In the data rows, zero lies at 4.5, halfway between 4 and 5.
Some points, one per row:
[4 3 6 4 7 5 9 2 1 7 1 3 7 7 2 6 3 9 7 4 7 5 5 3]
[4 4 4 4 5 6 2 8 6 1 5 7 3 3 4 6 6 4 6 4 3 3 4 9]
[7 5 2 4 4 4 5 4 6 5 4 4 4 4 7 4 5 5 1 4 2 4 5 2]
[3 6 3 4 4 6 4 3 5 7 5 6 5 4 5 3 2 6 5 5 5 3 7 2]
[4 4 4 2 6 6 7 1 5 8 3 3 8 5 8 6 4 4 4 5 5 4 7 3]
[5 1 1 8 6 1 4 0 7 8 5 1 3 8 5 4 7 2 3 3 3 6 2 2]
[4 5 3 3 3 5 5 3 4 5 4 4 5 5 6 4 4 7 5 6 3 3 4 1]
[5 7 4 4 6 3 4 3 4 7 4 4 5 4 4 6 3 4 3 4 6 4 6 4]
[2 2 3 5 5 6 6 4 4 6 5 2 6 5 6 4 2 4 3 2 4 4 6 1]
[6 5 5 6 5 5 3 2 6 9 3 2 5 4 3 6 2 3 2 5 6 5 6 2]
[6 4 4 5 5 2 5 3 2 6 4 2 5 4 4 5 3 8 3 4 5 3 7 0]
[6 6 3 5 4 3 3 2 5 9 5 4 6 5 4 7 3 3 0 4 4 5 5 2]
[4 7 6 2 6 6 4 3 6 4 5 5 1 3 6 4 8 1 3 4 6 3 3 4]
[6 3 3 5 8 5 7 0 4 7 1 5 8 7 5 6 2 8 6 4 4 4 5 1]
[5 5 3 4 4 7 4 3 4 6 3 6 8 5 6 8 3 8 4 6 6 4 7 3]
[5 5 1 5 4 2 2 5 8 6 5 4 4 4 6 8 2 2 0 5 3 4 4 3]
[4 3 3 1 5 5 4 2 2 5 2 5 6 5 5 6 5 7 2 5 2 2 5 1]
[3 4 3 6 4 4 4 5 4 6 3 1 5 5 4 5 5 3 1 4 5 3 4 3]
[7 5 5 6 3 3 2 7 7 1 6 7 3 6 5 5 6 5 4 5 5 8 2 8]
[5 3 6 1 7 5 7 2 3 5 3 5 5 4 4 3 4 7 5 5 4 3 4 3]
[3 3 6 4 6 5 3 8 7 0 6 6 3 2 5 3 6 2 8 7 5 6 2 8]
[6 3 4 5 7 2 4 3 4 6 4 4 5 5 4 7 4 5 1 4 3 4 6 3]
[5 4 5 4 3 5 3 6 7 3 8 4 5 2 6 2 7 3 3 6 4 5 1 5]
[2 6 2 4 3 7 4 6 6 6 3 3 7 4 7 6 4 2 3 4 2 3 5 2]
[5 5 4 7 5 5 8 5 3 4 4 6 6 6 4 7 0 9 7 2 6 5 9 7]
[2 5 5 3 6 6 5 4 3 6 3 6 4 4 4 7 0 5 5 6 5 3 6 5]
[3 6 4 2 2 6 3 8 9 0 8 8 6 1 6 2 9 1 7 6 3 4 2 7]
[5 3 3 5 4 4 4 3 5 6 2 2 3 7 6 8 2 7 0 5 3 6 5 4]
[5 4 6 3 7 4 3 7 5 2 5 4 2 1 3 1 8 1 8 5 4 6 1 7]
[2 5 2 6 2 7 5 5 5 7 6 3 6 5 7 5 3 1 1 3 4 4 6 2]
[4 3 2 4 5 7 6 7 6 3 3 6 6 4 5 6 3 6 6 5 4 4 4 5]
[4 2 4 5 7 2 5 2 4 7 4 1 4 6 4 2 7 2 4 4 4 5 0 3]
[4 6 3 6 5 3 7 4 5 7 4 5 5 7 5 7 5 2 2 4 5 6 7 5]
[5 5 5 3 3 5 6 5 4 3 4 7 7 6 5 4 8 4 6 5 3 2 5 8]
[5 1 3 6 4 1 5 3 5 7 3 1 2 5 6 2 7 6 4 3 4 6 0 3]
[3 3 3 4 5 5 5 6 5 4 4 4 4 3 5 5 3 5 4 3 4 6 6 3]
[4 5 6 3 6 3 2 6 6 1 6 5 1 1 4 2 7 2 6 7 3 5 2 8]
[5 4 5 6 4 6 6 3 2 4 3 5 4 7 5 6 2 7 4 3 6 5 6 5]
[8 6 4 5 3 3 1 3 6 6 5 4 3 4 5 5 5 2 1 4 3 6 5 3]
[5 6 6 6 5 5 4 7 5 2 6 6 4 3 5 2 5 4 6 5 5 5 6 8]
[4 6 3 4 1 6 3 3 3 7 4 5 6 5 5 5 4 3 1 4 3 3 5 1]
[4 5 6 4 5 7 7 2 1 5 5 6 6 6 4 7 1 5 6 4 7 4 6 5]
[7 5 5 6 4 3 5 4 4 4 5 4 4 7 5 5 2 5 3 4 6 5 6 5]
[5 4 5 4 6 1 2 3 5 5 3 5 3 3 5 6 5 2 1 5 4 4 5 3]
[1 2 5 3 4 9 3 9 5 3 5 4 2 0 4 3 3 5 5 4 5 3 5 7]
[3 6 7 2 4 8 6 9 3 1 6 7 5 2 4 3 4 4 8 5 6 3 4 8]
[3 3 4 4 7 5 7 4 4 6 4 2 5 5 5 6 2 6 5 4 5 4 6 4]
[2 2 4 5 6 4 7 5 3 6 5 1 2 5 4 2 5 2 4 4 7 5 2 1]
[5 5 2 6 4 4 4 2 5 7 4 4 6 6 5 5 4 4 2 6 4 4 6 4]
[4 3 4 3 5 3 5 1 3 7 3 2 3 6 4 3 6 5 5 4 5 6 2 1]
[4 4 8 4 4 6 5 6 4 2 6 5 3 4 2 2 5 2 7 5 5 4 2 6]
[2 4 3 5 4 5 6 6 5 5 4 2 3 4 4 4 4 2 1 3 4 7 4 3]
[4 3 3 6 6 3 3 4 6 8 4 0 4 6 6 4 6 1 0 3 4 7 2 2]
[5 4 5 4 5 3 5 4 3 5 3 3 3 6 4 3 7 8 6 6 4 5 1 3]
[4 6 5 4 4 3 6 4 3 8 3 4 6 6 4 8 5 4 4 4 4 1 7 3]
[3 6 4 3 3 5 8 7 4 2 2 9 6 5 6 5 4 7 6 6 4 6 8 6]
[4 4 7 6 0 9 4 6 5 0 7 7 5 3 4 3 6 8 9 6 6 4 3 5]
[7 4 4 5 4 3 6 2 4 6 2 6 6 7 5 6 8 6 7 3 5 6 4 6]
[5 5 5 4 5 4 1 8 5 0 5 8 3 3 4 3 7 4 8 6 5 7 3 9]
[5 4 6 7 5 6 1 7 4 4 5 5 4 4 3 4 4 4 7 5 5 5 2 6]
[6 7 5 4 3 3 4 5 6 0 7 8 3 3 4 2 7 3 7 6 5 5 3 7]
[2 3 3 6 3 5 5 6 4 7 5 2 5 6 4 6 0 5 0 3 4 6 5 2]
[4 3 5 4 4 4 4 6 4 4 6 4 3 4 4 2 5 6 5 4 4 5 1 4]
Then 40 other points, each followed by its number:
[5 4 3 6 5 4 5 5 2 7 4 4 4 4 5 6 3 2 2 3 3 4 5 3] 0
[5 4 7 3 5 8 7 7 5 2 5 4 5 4 4 1 8 5 9 5 4 2 1 8] 1
[2 4 6 4 8 4 7 6 4 5 4 4 5 4 4 5 4 5 6 3 3 5 6 8] 2
[6 6 6 4 5 7 4 2 4 5 5 5 6 6 4 6 3 4 4 4 8 4 6 4] 3
[5 4 6 3 3 8 5 7 4 0 6 7 4 2 3 1 8 4 9 5 5 5 2 7] 4
[4 4 0 7 5 5 3 4 5 8 4 3 7 5 6 7 2 1 0 3 1 5 7 2] 5
[4 5 3 2 7 4 2 7 7 2 6 5 3 0 5 4 5 1 2 6 0 6 4 6] 6
[3 5 3 4 4 1 3 2 5 8 3 2 3 5 5 5 4 5 0 4 3 5 3 1] 7
[2 3 5 6 5 6 6 4 3 6 4 5 5 5 4 7 0 6 4 4 5 5 7 3] 8
[5 5 5 6 6 5 3 7 6 3 5 4 4 3 2 4 4 1 5 3 4 3 4 8] 9
[3 3 3 5 3 4 4 2 2 5 6 5 2 6 5 4 4 2 5 3 5 4 5 3] 10
[5 6 5 3 2 8 4 8 3 1 4 8 6 2 5 5 1 7 3 5 2 3 6 4] 11
[4 3 5 5 5 5 7 2 2 4 3 6 5 7 5 5 3 6 8 5 7 4 7 4] 12
[7 4 4 6 3 3 2 4 5 4 6 4 3 5 4 5 3 5 3 5 5 5 4 5] 13
[6 6 6 5 5 3 3 4 6 3 3 6 4 5 4 5 5 7 4 5 3 5 5 8] 14
[4 3 4 5 6 6 5 7 6 1 5 5 4 3 4 4 4 6 9 5 5 8 3 9] 15
[5 6 6 1 5 4 3 6 7 3 3 7 3 3 5 3 7 4 5 6 2 4 4 9] 16
[1 3 3 4 6 2 6 4 2 7 4 3 4 5 4 5 3 4 2 3 4 6 3 2] 17
[7 5 4 6 4 3 4 1 4 6 4 3 3 7 6 4 6 7 4 2 5 5 4 5] 18
[7 6 6 4 4 2 6 2 3 4 5 4 4 5 3 3 7 9 7 5 5 4 3 4] 19
[6 4 8 5 7 6 5 1 3 4 3 4 5 5 3 3 4 9 8 5 5 5 4 6] 20
[4 5 4 4 3 7 4 4 3 7 4 4 5 6 3 5 3 5 1 5 5 4 7 3] 21
[6 7 7 1 5 2 4 6 6 1 6 6 3 2 4 1 9 5 9 6 4 3 3 7] 22
[5 4 2 7 5 4 6 6 4 3 4 5 7 7 6 4 5 7 7 3 5 5 2 5] 23
[4 6 4 5 7 3 7 2 4 3 3 6 7 7 6 6 2 7 4 4 7 5 7 6] 24
[2 5 4 3 4 6 4 4 4 6 4 5 6 3 5 7 3 2 4 4 3 4 8 4] 25
[3 5 4 3 1 6 1 4 3 6 5 2 5 4 5 6 1 2 0 4 5 2 7 0] 26
[6 4 4 2 5 2 2 2 3 5 3 3 5 4 5 4 8 1 2 3 3 5 4 1] 27
[4 5 5 7 3 3 3 3 2 8 5 3 5 6 4 6 3 5 1 5 6 4 5 4] 28
[5 4 2 6 6 2 6 4 5 4 4 4 5 7 6 5 6 3 4 3 5 7 3 2] 29
[3 5 7 3 4 5 5 9 6 0 7 7 6 0 3 2 6 0 7 6 4 6 4 6] 30
[4 4 3 5 7 5 5 4 0 6 3 6 6 5 5 6 4 4 6 2 6 6 8 5] 31
[5 6 7 4 4 2 2 6 7 4 7 4 2 2 3 1 8 1 6 4 2 5 2 8] 32
[3 3 3 3 6 5 5 5 2 5 2 5 4 4 6 7 1 4 1 4 4 3 8 4] 33
[4 6 4 5 1 5 4 5 4 3 5 6 6 4 7 4 6 6 3 7 6 6 5 4] 34
[5 4 3 5 3 3 6 3 3 7 6 5 6 5 5 6 2 4 4 5 5 3 7 1] 35
[5 2 4 3 5 3 5 0 4 7 4 2 3 5 5 3 7 3 2 2 5 4 2 0] 36
[3 4 4 2 4 7 6 4 4 6 4 4 6 6 5 5 4 5 5 5 5 4 5 3] 37
[5 6 5 3 4 4 3 6 7 1 6 6 3 2 5 4 7 1 7 6 3 4 4 8] 38
[6 7 6 4 4 6 6 3 3 6 5 5 6 5 3 5 3 5 6 5 8 4 7 3] 39
Which of these numbered points is nearest to each point below, looking only along the 5 directions in which the first points spread most? Its number follows each.
[4 3 3 4 3 4 5 4 5 5 3 3 4 6 7 6 5 4 0 4 2 3 5 3] > 0
[4 5 7 4 5 5 5 2 4 6 5 4 5 5 5 3 4 5 6 6 7 5 4 3] > 23
[4 6 5 4 6 4 1 6 7 2 7 7 2 3 3 4 6 2 7 7 6 6 4 6] > 38
[3 5 4 3 4 5 5 5 3 4 5 5 3 3 5 6 2 4 3 4 7 6 7 3] > 33
[4 2 1 4 7 3 9 3 5 4 5 2 4 6 7 4 9 3 6 2 7 7 1 2] > 36
[6 3 5 6 6 4 4 1 4 8 3 4 6 7 5 7 4 9 4 5 6 3 7 3] > 24
[4 4 7 7 3 4 4 8 6 0 5 6 4 5 4 5 4 8 8 6 6 5 4 7] > 15
[5 3 5 2 5 6 5 3 1 4 2 4 3 5 4 5 6 7 4 2 5 3 3 1] > 37
[5 1 4 5 7 6 6 9 3 0 2 6 3 0 4 3 6 9 9 3 5 9 3 8] > 15
[5 8 3 3 3 5 2 4 7 6 4 7 6 3 6 7 4 2 3 5 3 3 8 4] > 25
[2 6 6 5 3 5 2 9 7 3 8 4 5 1 6 3 7 0 3 5 3 3 5 7] > 6
[3 5 3 5 3 6 5 3 7 9 4 4 7 4 4 8 1 1 1 4 4 6 9 2] > 5
[7 5 5 4 6 2 3 3 6 3 4 7 3 3 4 6 4 6 3 4 4 6 6 9] > 14
[7 7 6 3 5 4 6 6 6 2 7 9 6 2 4 4 7 4 9 7 3 5 7 8] > 16
[6 6 5 3 3 3 4 6 9 1 6 7 3 3 3 5 6 1 6 6 2 5 4 9] > 38
[3 8 4 5 3 6 4 9 8 2 7 7 6 2 4 2 6 2 5 6 2 4 3 8] > 38
[2 2 3 1 7 5 6 3 3 6 2 4 3 5 6 6 4 5 2 4 4 4 5 4] > 37
[3 6 5 1 3 8 5 5 3 4 3 7 3 3 4 3 7 4 5 4 3 4 5 5] > 34
[3 2 5 5 7 7 6 7 1 5 2 2 5 4 4 6 0 8 4 3 5 5 6 5] > 8
[2 4 7 5 6 7 4 7 3 0 6 6 4 2 3 3 2 6 8 5 7 5 3 6] > 15
[7 5 4 5 4 0 5 1 4 6 5 4 3 8 5 5 4 4 2 3 6 5 6 4] > 18
[6 6 5 5 1 2 0 5 4 4 6 6 3 3 3 1 6 1 3 6 4 2 4 3] > 6
[2 3 2 6 3 7 5 5 3 7 5 2 5 4 5 8 0 3 1 3 4 4 6 0] > 26
[3 4 4 6 7 8 7 3 2 8 4 3 9 6 5 7 0 8 5 3 9 4 9 3] > 8
[8 5 5 6 5 2 3 6 5 6 4 5 3 5 3 5 5 6 2 6 5 6 4 6] > 13
[6 6 4 7 4 5 4 5 5 4 4 5 8 5 5 6 3 4 5 4 5 5 8 4] > 3
[3 6 5 5 5 5 4 3 4 6 4 4 5 5 4 3 5 1 4 3 3 2 5 4] > 10
[6 5 4 6 0 3 1 5 3 7 5 3 5 4 4 5 3 5 2 7 4 3 4 4] > 0
[5 4 3 4 5 5 6 2 4 8 3 2 8 7 4 6 4 6 4 5 5 4 5 2] > 35
[0 3 5 4 5 7 4 9 5 1 6 4 2 1 5 2 5 1 6 4 2 4 3 9] > 30
[5 4 5 5 6 6 6 4 3 5 4 6 6 4 2 7 1 6 5 5 6 5 7 4] > 31
